In the rows, zero is written as 128.
The rows below fall into families. The same turns and mirrors carry the whole set onto itself and the rows of a family onto each other. For each named row, which other rows are in its family? Write them in the order they are listed.
These 16 rows form 4 families of 4 rows each.
q_156: [122 112 142 113 139 132 135 150 166 128 113]
q_254: [111  98 109 135 126 132 157 121 153 107 136]
q_235: [168 135 131 134 133 124 160 122 162 119 136]
q_973: [164 116 112 120 118 111 165 117 107 126 141]
q_960: [158 110 123 111 111 121 172 121 121 115 133]
q_668: [102  99 139 147 127 131 149 140 144 127 151]
q_891: [ 98  96 117 133 115 143 147 134 151 117 135]
q_253: [165 107 136 133 116 142 162 133 112 112 134]
q_642: [119 130 117 118 136 150 110 146 129 171 125]
q_875: [ 95 136 119 129 132 140  94 130 141 118 135]
q_773: [ 97 149 120 130 123 143  95 127 133 136 149]
q_688: [158 162 126 109 118 120 119 113 102 134 147]
q_788: [ 95 146 133 120 147 138 110 110 132 144 151]
q_268: [166 152 106 140 130 142 135 119 125 162 148]
q_714: [158 154 130 106 135 148 123 103 100 129 134]
q_92: [147 154 121 114 124 120 102 127  95 137 141]

The rest of the family of q_773: q_960, q_891, q_688
The rest of the family of q_642: q_156, q_235, q_268
The rest of the family of q_788: q_668, q_253, q_714

The rows below fall into families. The same turns and mirrors carry the whole set onto itself and the rows of a family onto each other. For each named row, which other rows are in its family? Write them in the order they are listed.
These 21 rows form 7 families of 3 rows each.
q_67: [138 147 133 177 135 124 140 126]
q_629: [142  81 115 146 144  87 141 100]
q_328: [126 135 126 187 142 124 137 133]
q_883: [183 119 102 129 148 123 147 126]
q_779: [132 140 124 175 145 138 133 129]
q_657: [141  83 116 179 148  95 143 103]
q_451: [124 131 112 183 153 131 140 135]
q_919: [167 109 116 127 129 134 165 152]
q_759: [173  95 115 131 127 122 155 156]
q_77: [169 102 111 124 132 117 159 158]
q_301: [134 147 120 175 146 128 134 135]
q_870: [124  83 123 145 146  83 142 112]
q_474: [131  87 120 155 142  84 154  99]
q_915: [134  87 107 161 159  79 137 138]
q_945: [165 103 132 124 134 129 157 156]
q_124: [133  95 119 150 147  78 148 100]
q_218: [130 125 131 175 147 146 155 144]
q_726: [153  89 117 157 141  84 150  96]
q_681: [130 144 146 160 148 113 164 134]
q_205: [170 104  96 131 131 128 158 150]
q_682: [177  87 128 128 135 129 156 132]

The rest of the family of q_77: q_301, q_124
The rest of the family of q_67: q_870, q_205
The rest of the family of q_883: q_915, q_681
The rest of the family of q_919: q_629, q_328

The rows below fall into families. The same turns and mirrors carry the whole set onto itself and the rows of a family onto each other. For each named row, which other rows are in its family? Write them in the order they are listed.
These 18 rows form 3 families of 6 rows each.
q_707: [124 168 127 154 141 119 130 147 127  78]
q_164: [124 163  96 131 142  93 106  74 118 122]
q_652: [125 123 105 131 133 121 152 121 123 142]
q_108: [101 164 119 153 136 120 140 137 152 101]
q_223: [126 133 111 113 134  88 141 135 120 133]
q_391: [102 144 102 177 125 104  91 134 102  94]
q_24: [101 142 119 126 115 119 141 129  82 105]
q_582: [128 160  97 147 140 152  97 123 128 130]
q_179: [126 156 119 121 156 107  96  87 127 130]
q_488: [ 94 165 110 157 137  88 133 142 140  94]
q_395: [104 152 139 130 151  99 140 110  88  99]
q_10: [125 116 104 135 152 108 149 114  98 134]
q_606: [106 139  86 183 129 102 111 102 120  89]
q_505: [145 174  95 151 146 135  90 116 111 117]
q_518: [154 146 109 145 136  84 101  92 116 128]
q_634: [100 154 107 135 127 114 145 101  79  96]
q_514: [125 133 106 185 125 106 110 119 137  88]
q_955: [133 130  99 150 161 132  85 128 118 125]

The rest of the family of q_108: q_164, q_652, q_582, q_606, q_634
The rest of the family of q_488: q_24, q_179, q_10, q_505, q_514
The rest of the family of q_955: q_707, q_223, q_391, q_395, q_518

The rows below fall into families. The same turns and mirrors carry the whole set onto itself and the rows of a family onto each other. For each named row, which other rows are in its family? Write them in the order they are listed.
These 40 rows form 8 families of 5 rows each.
q_248: [156 115  87 112 117 136 139 148 144 151 129]
q_937: [100 120 134 124 119 123  98 114 135 119 137]
q_690: [ 89 138  83 129 113 103 158 146 140 142 120]
q_970: [125  90 102 151 136  99 132 164 106 114 127]
q_615: [164 132 108 134 119 136 139 163 127 148 109]
q_369: [ 82 121  97 120 129 109 156 156 154 136 109]
q_614: [119 116 122 165 132 144 152 134 126 164 156]
q_319: [ 89 153 106 131 116 112 158 132 149 133 115]
q_734: [102 111 111 147 140 137 147 140 127 138 176]
q_997: [134 119 122 146 145 147 149 126 134 150 164]
q_994: [ 91 136  94 120 132 104 149 144 153 133 101]
q_267: [114 101 115 163 118 131 161 131 121 155 160]
q_984: [108 104 121 122 105 141  92 136 135 128 136]
q_457: [132 112 119 140 143  98 136 163 111  98 110]
q_83: [169 120 102 122 129 115 139 155 136 134 107]
q_459: [165 121 114 147 119 138 143 133 125 153 111]
q_195: [128  97 120 143 142  95 127 167 107 112 121]
q_647: [105 104 131 156 139 123 163 129 135 141 163]
q_748: [136 124 127 161 131 106 119 160 112 115 100]
q_840: [109 104 122 146 147 137 158 134 128 150 166]
q_297: [ 99 132 128 118  89 122 110 126 135 127 129]
q_446: [101 137 128 116  96 137 110 139 126 119 141]
q_673: [125 124 123 150 130  98 117 161  97 109 128]
q_926: [121 118 118 159 130 104 117 181 109 117 121]
q_562: [ 82 127  96 141 116 112 168 143 140 143 109]
q_47: [162 115 102 114 130 134 136 149 139 156 118]
q_872: [157 119 105 118 129 147 143 133 139 155 110]
q_426: [ 84 123 104 145 142 118 172 153 151 133 118]
q_417: [118 122 118 165 128 122 173 121 130 151 149]
q_537: [101 112 132 110 111 132  97 130 134 126 132]
q_183: [ 95 121 124 115 105 132 109 125 155 130 115]
q_232: [100 141 144 135 107 126 108 135 129 112 125]
q_568: [110 109 119 160 157 138 162 128 126 142 150]
q_608: [ 93 123 104 123 120 113 161 144 165 134 104]
q_52: [112 118 145 116 112 137 106 128 130 115 134]
q_621: [117 101 129 147 134 100 115 144 105 101 125]
q_687: [167 122 115 127 131 137 129 143 150 151 122]
q_534: [132 108 119 156 151  92 128 168 118 119 115]
q_902: [156 116  97 137 115 147 130 153 126 157 107]
q_247: [ 87 122  88 124 125 119 147 171 152 127 110]

The rest of the family of q_52: q_994, q_647, q_872, q_534
The rest of the family of q_621: q_997, q_83, q_426, q_183
The rest of the family of q_840: q_369, q_195, q_47, q_537
The rest of the family of q_319: q_459, q_748, q_417, q_232
The rest of the family of q_248: q_970, q_734, q_984, q_247

The rows below fall into families. The same turns and mirrors carry the whole set onto itself and the rows of a family onto each other. For each named row, which other rows are in its family? Write them in the order they are listed.
These 40 rows form 5 families of 8 rows each.
q_732: [140 150 137 148 108 167 128 127 174 134]
q_59: [127 160 129 144 114 165 131 124 172 143]
q_808: [154 144  85 135 116 129 144 115 159 141]
q_151: [135 116 136 156 171 127 129  94 170 107]
q_520: [125 150 126 145 104 111 119  93 140 164]
q_154: [ 98 133 158 140 140 116 138  93 165 115]
q_176: [139 134  85 143 118 123 156 107 159 140]
q_769: [123 132 118 129 148  79 128 118 145 118]
q_723: [ 99 130 151 134 124 121 144 102 175 110]
q_639: [140 106 130 152 166 145 136 102 164 107]
q_541: [136 134  80 143 121 124 148 120 161 139]
q_3: [130 120 112 143 144  81 122 130 147 121]
q_497: [ 87 131 146 144 133 121 139  99 170 130]
q_429: [143 148 137 143  99 157 125 118 179 141]
q_68: [166 144 127 139 133 146 114 120 118 139]
q_695: [146 141  86 153 118 125 153 111 151 130]
q_482: [148 114 164 130 136 116  98 113 160 116]
q_107: [138 124 124 149 173 136 137 108 162  99]
q_636: [ 89 136 143 131 131 118 144  99 171 123]
q_715: [139 143 133 133 104 165 128 132 171 134]
q_796: [ 97 138 149 127 137 120 134  97 181 128]
q_575: [163 126 119 148 143 149 112 105 122 139]
q_201: [145 133 163 127 145 125  96 129 167 115]
q_102: [169 133 122 150 137 143 117 111 118 134]
q_131: [140 123 166 125 126 122 102 136 161 118]
q_874: [127 131 115 143 151  83 119 126 140 115]
q_46: [171 139 126 161 134 149 110 108 131 134]
q_826: [119 129 128 152 143  81 117 119 141 114]
q_992: [148 121 161 123 134 110 112 126 173 108]
q_845: [145 136  88 136 129 139 155 104 157 143]
q_896: [144 163 124 139 102 156 126 131 168 137]
q_133: [111 149 131 146 114 122 109 102 137 167]
q_996: [126 157 118 150 120 127 111  91 144 169]
q_857: [131 152 115 140 118 112 107 108 145 173]
q_66: [160 146 122 147 134 154 120  96 123 142]
q_925: [142 123 165 120 132 120  97 123 164 122]
q_544: [140 115 127 152 169 144 130 107 174 104]
q_959: [123 149 130 147 109 115 107 101 146 170]
q_405: [127 132 126 144 143  81 124 129 159 107]
q_810: [135 112 122 159 160 130 134 108 181 100]

The rest of the family of q_3: q_639, q_541, q_497, q_715, q_575, q_131, q_133
The rest of the family of q_874: q_732, q_176, q_636, q_102, q_925, q_544, q_959
The rest of the family of q_201: q_520, q_769, q_429, q_695, q_107, q_796, q_46

The rows below fall into families. The same turns and mirrors carry the whole set onto itself and the rows of a family onto each other. For each named row, which other rows are in its family? Write them in the order they are listed.
These 32 rows form 4 families of 8 rows each.
q_433: [133 132 123 136 124 166 122 144 105 116 116 148 124  80 114]
q_691: [129 125 104 133 130 105 146 145 135 111 132  83  93 140 125]
q_496: [125 113 127 116 101 138 144 110 120 125  99 141 131  88 125]
q_303: [124 131 116 130 113 163  99 148 138 125 121 150 117  86 115]
q_903: [140 114 144 113 119  94 138 100 136 136 123  98 126 110 153]
q_854: [115 112 136 134 107 124 150 111 118 133 119  91 150 119 168]
q_821: [123 121 115 149  98 111 137 121 153 121 126 101 139 131 169]
q_529: [110 111 126 106 133 121 143 134 115 137 129  70 102 128 123]
q_924: [136 138 115 110  97 124 147 136 133  99 104 115  97 121 146]
q_307: [150 121 132 127 118  87 140 105 144 123 125 104 121 115 154]
q_202: [119 143 127 101 116 165 106 163 124 121 121 111  94 107 134]
q_818: [145 113 139 148 137 120 118 104 126 143 133 136 148  79 126]
q_833: [129 146 119 151 120 134 130 158 126 107 138  83 120 137 172]
q_159: [108 133 138 123 120 148 120 148 116 135 136  71 127 128 170]
q_555: [119 126 131  88  97 136 140 129 124 120 101 105 103 114 145]
q_353: [137 152 121 120 122 159 127 165 107  99 118 117  95 108 135]
q_736: [139 142 145 108 138 121 110 146 127 130 143  76  98 121 158]
q_338: [147 116 129 154 132 114 109 109 146 139 137 141 142  85 127]
q_360: [114 113 117 164 110 137 107 123 153 141 136 129 158 103 145]
q_963: [150 143 141 148 159 146  98 150 109 130 152 116 122  89 131]
q_611: [132 134 108 152 155 138 129 165 108 114 145  97 100 118 107]
q_204: [131 120 110 128  93 128 132 118 149 116 104 150 122  98 126]
q_45: [130 141 123 174 138 159 117 158 107 117 145 112 142 107 149]
q_63: [109 131 129 151 128 166  91 155 130 143 149 105 141 107 149]
q_29: [108 121 120 124 148 149 105 160 122 144 147  88 102 115 106]
q_362: [151 149 139 122 142 117 123 148 119 115 142  81  98 122 158]
q_699: [143 140 137 143 153 145  83 152 129 137 155 116 118  92 131]
q_978: [124 114 128 170 123 142 136 117 112 132 128 125 167  95 145]
q_224: [118  94 120 131 129 110 158 106 114 137 120 103 130 109 108]
q_70: [113 105 106 149 138 135 105 135 145 147 143 124 124 100  92]
q_552: [128 109 113 161 151 135 136 132 105 131 136 124 132  94  92]
q_787: [121 101 100 142 118  99 138 116 156 131 127 113 118 121 109]

The rest of the family of q_303: q_433, q_496, q_924, q_202, q_555, q_353, q_204
The rest of the family of q_529: q_691, q_611, q_29, q_224, q_70, q_552, q_787

